 72  189  113   24
173    9   88  219
146   29   87  185
-> 113

 271   974  -634  -383   492 -> -634

926  421  243  765  513  290  348 -> 243

7  4  4  2  4  6  6 -> 4

-507   629   272  -455 -> 272

-670   621  -705   -96 -> -705

234  154   17   91  141   97 -> 17

-23   33  -36  -24  -45 -> -36

840  541   83  797 -> 83
---
[[4527 2951 1446 3758 8939]
 [4298 9914 8850 3815 4322]
 [5431 9641 9593 6381 3073]] gives 8850

[[2139 3612 5618 8278 2946 2678]
 [2075 4171 2820 1961 3315 5024]] gives 1961

[[92 58 59 22]
 [21 45 11 40]
 [18 54 46 57]] gives 45

[[7016 4211 7429 8561]
 [6825 2329 8066 7071]] gives 2329

[[37 15 64 27 88]
 [59 90 46 79 23]] gives 46

[[381 796 777 145 642]
 [126 214 736 688 157]
 [787 651 726 540 630]] gives 736

[[5 4 5 2 3 5]
 [3 3 3 4 6 7]] gives 4

[[ 589 -400  589 -381 -402]
 [ 629 -514  627 -500 -529]] gives 627

[[4426 3274 1234 8951]
 [6383 1292 1918 2638]] gives 1292
---
73.1	-10.3	-46.9	52.5	54.7	27.3 | 73.1
-90.3	70.2	-4.9	44.1 | -90.3
69.3	-75.4	25.4	-33.5 | 69.3
-28.9	-69.4	-18.3	11.1 | -28.9
-8.8	74.4	-75.1	-14.4	12.6	63.2 | -8.8
62.7	81.4	84.8	-85.1	49.0 | 62.7
---
-10.5  -28.3  66.5  47.8  23.8  -68.6 -> 47.8

37.5  24.2  72.5  60.2
-19.5  27.4  71.7  19.9
-10.4  24.7  57.0  33.6
-> 24.7

-19.0  -39.2  -27.9  49.0  -81.9  -29.6  42.6 -> -81.9

-1.3  19.0  8.1  35.6  -2.6  -57.4
-6.4  -55.6  -10.8  -16.6  -34.6  2.1
0.4  -70.1  -45.9  45.3  -41.7  66.9
-> 45.3

-23.0  -11.1  -6.8  -9.9  67.4  23.0  0.6 -> 67.4

36.1  -19.2  -80.8  27.7  7.0  -49.8 -> 27.7
---
[ 84.9  -9.1 -17.3   4.7 -68.3 -26.2  51.6] => 84.9, -68.3

[[-15.9  71.3   7.6  61.2]
 [-12.8  73.2   7.5  60.1]] => 73.2, -15.9

[[  8.3  18.0 -39.8  14.8 -16.2  28.3  10.6]
 [-39.5 -53.9  40.7  17.8  34.0 -28.8  64.0]
 [  5.3   5.7  32.7 -15.3  -0.2 -29.3   7.8]] => 64.0, -53.9

[[ -7.6  16.2  46.9   9.7  90.5  12.0]
 [ 10.0 -30.0 -47.1 -19.2  -5.1  -7.2]
 [ 11.3 -28.0 -13.9 -27.1   4.2   7.1]] => 90.5, -47.1

[[  5.5 -29.9 -27.7  25.5  29.9]
 [-12.9 -73.1 -67.2  54.2  35.9]
 [  2.6  12.8  12.9 -15.1 -10.4]] => 54.2, -73.1

[[ 29.9  85.9  -5.2 -22.9]
 [ 74.2 -67.4 -80.0 -24.0]
 [-14.3   6.6  32.7   8.3]] => 85.9, -80.0
---
-27.9  10.6  80.0  -8.2
-80.6  38.4  23.0  0.2
-46.2  49.7  55.0  10.2
-> -8.2

-59.7  36.8  27.5  27.0  -49.2  -5.8
9.7  -80.9  -43.3  82.4  -30.5  -23.3
-14.6  -8.4  -33.2  -33.7  -80.1  37.1
-> -5.8

24.2  60.6  26.3  8.8
-2.4  76.9  11.8  9.3
-53.9  1.0  56.9  35.0
-> 8.8

51.3  36.7  20.6  -0.4  36.8  -9.4  -41.7
-5.9  -35.6  20.9  -33.0  46.5  24.8  55.7
-50.9  -73.9  11.3  4.2  17.5  -2.8  13.5
-> -41.7

3.5  -0.8  -0.3  -83.7  -55.0  -52.6
-1.2  -3.2  18.2  -75.8  -42.1  -51.8
3.8  -0.4  -9.3  -78.2  -51.5  -47.0
-> -52.6

91.1  -54.6  59.1  -56.4  -78.9  26.5
-32.2  -36.7  35.6  53.8  -49.7  23.2
1.9  -5.5  30.8  -8.7  6.2  -12.9
-> 26.5

65.6  7.9  -47.4  -28.8  53.7
-64.9  16.5  -19.7  14.2  64.7
-16.6  -12.0  50.2  9.2  -80.6
-> 53.7

-27.5  2.2  -87.5  16.7
57.8  2.2  -46.0  16.7
-27.5  -8.2  -87.5  16.7
-> 16.7

-45.2  26.5  68.6  -26.9  55.5  33.4  1.6
-28.6  -61.2  1.1  -51.2  -60.6  47.1  -8.2
62.1  0.9  -46.7  69.2  62.1  73.9  -43.8
-> 1.6

-10.3  0.2  -8.6  1.9  36.8  5.1
31.8  -50.3  -2.3  -0.7  44.2  4.7
-60.6  71.7  -1.4  2.0  -4.6  -3.0
-> 5.1
---
[[130 156 103  63 107 101]
 [160  36 103 139 211  31]
 [175 138 210 113 211  31]] ans = 113

[[209 192 214  46]
 [185 107 207 170]
 [187 141 200 180]] ans = 141

[[5 5 0 7 5 6]
 [6 5 1 7 3 6]
 [5 5 0 7 7 9]] ans = 7

[[ 490 -147  -54 -655 -125]
 [-463  290   14  541 -237]
 [ 743 -526 -207  187  -63]] ans = -207

[[-996  467  552  726]
 [-236  688 -985 -541]
 [ 463 -727 -700 -739]] ans = -727

[[-555  799  720 -435 -299 -360]
 [ 128  295  291   -5 -287  495]
 [ 960 -531 -434  719  341  996]] ans = 719

[[2 3 4 6 8 2]
 [4 5 6 4 5 5]
 [5 5 5 4 1 3]] ans = 4

[[197 759 528 477 228 292 246]
 [421 465 491 356 466 396 559]
 [506 631 387  25 198 357 667]] ans = 198
---
[[ 0.04  0.22  1.63  2.32  1.79 -1.94  1.28]
 [-1.03  1.25 -0.30  2.17  1.21 -0.52  0.52]] Answer: 1.25

[[ 0.031 -0.188 -0.056 -0.073 -0.045]
 [ 0.037  0.004  0.104 -0.054 -0.052]
 [ 0.014  0.138 -0.035  0.059 -0.045]] Answer: 0.004

[[-0.184 -0.026  0.065 -0.179 -0.133  0.005 -0.107]
 [ 0.047 -0.140 -0.020 -0.152 -0.004  0.195  0.164]] Answer: -0.140

[[  3.51   4.21   0.12  -7.21]
 [ -2.94  18.50  16.51 -14.37]
 [  4.32  13.90  15.81 -17.00]] Answer: 18.50

[[ 0.032  0.002 -0.066 -0.031 -0.059  0.036]
 [-0.006 -0.002 -0.009 -0.014 -0.010 -0.008]
 [-0.190 -0.046  0.240  0.089  0.213 -0.214]] Answer: -0.002

[[ 1.17 -0.65  0.31 -0.43 -1.38]
 [-1.82  0.41 -1.55  0.71 -0.48]] Answer: 0.41

[[-0.04 -0.09  0.12  0.13  0.13 -0.14 -0.07]
 [ 0.11  0.15  0.06 -0.11  0.08  0.15  0.12]] Answer: 0.15
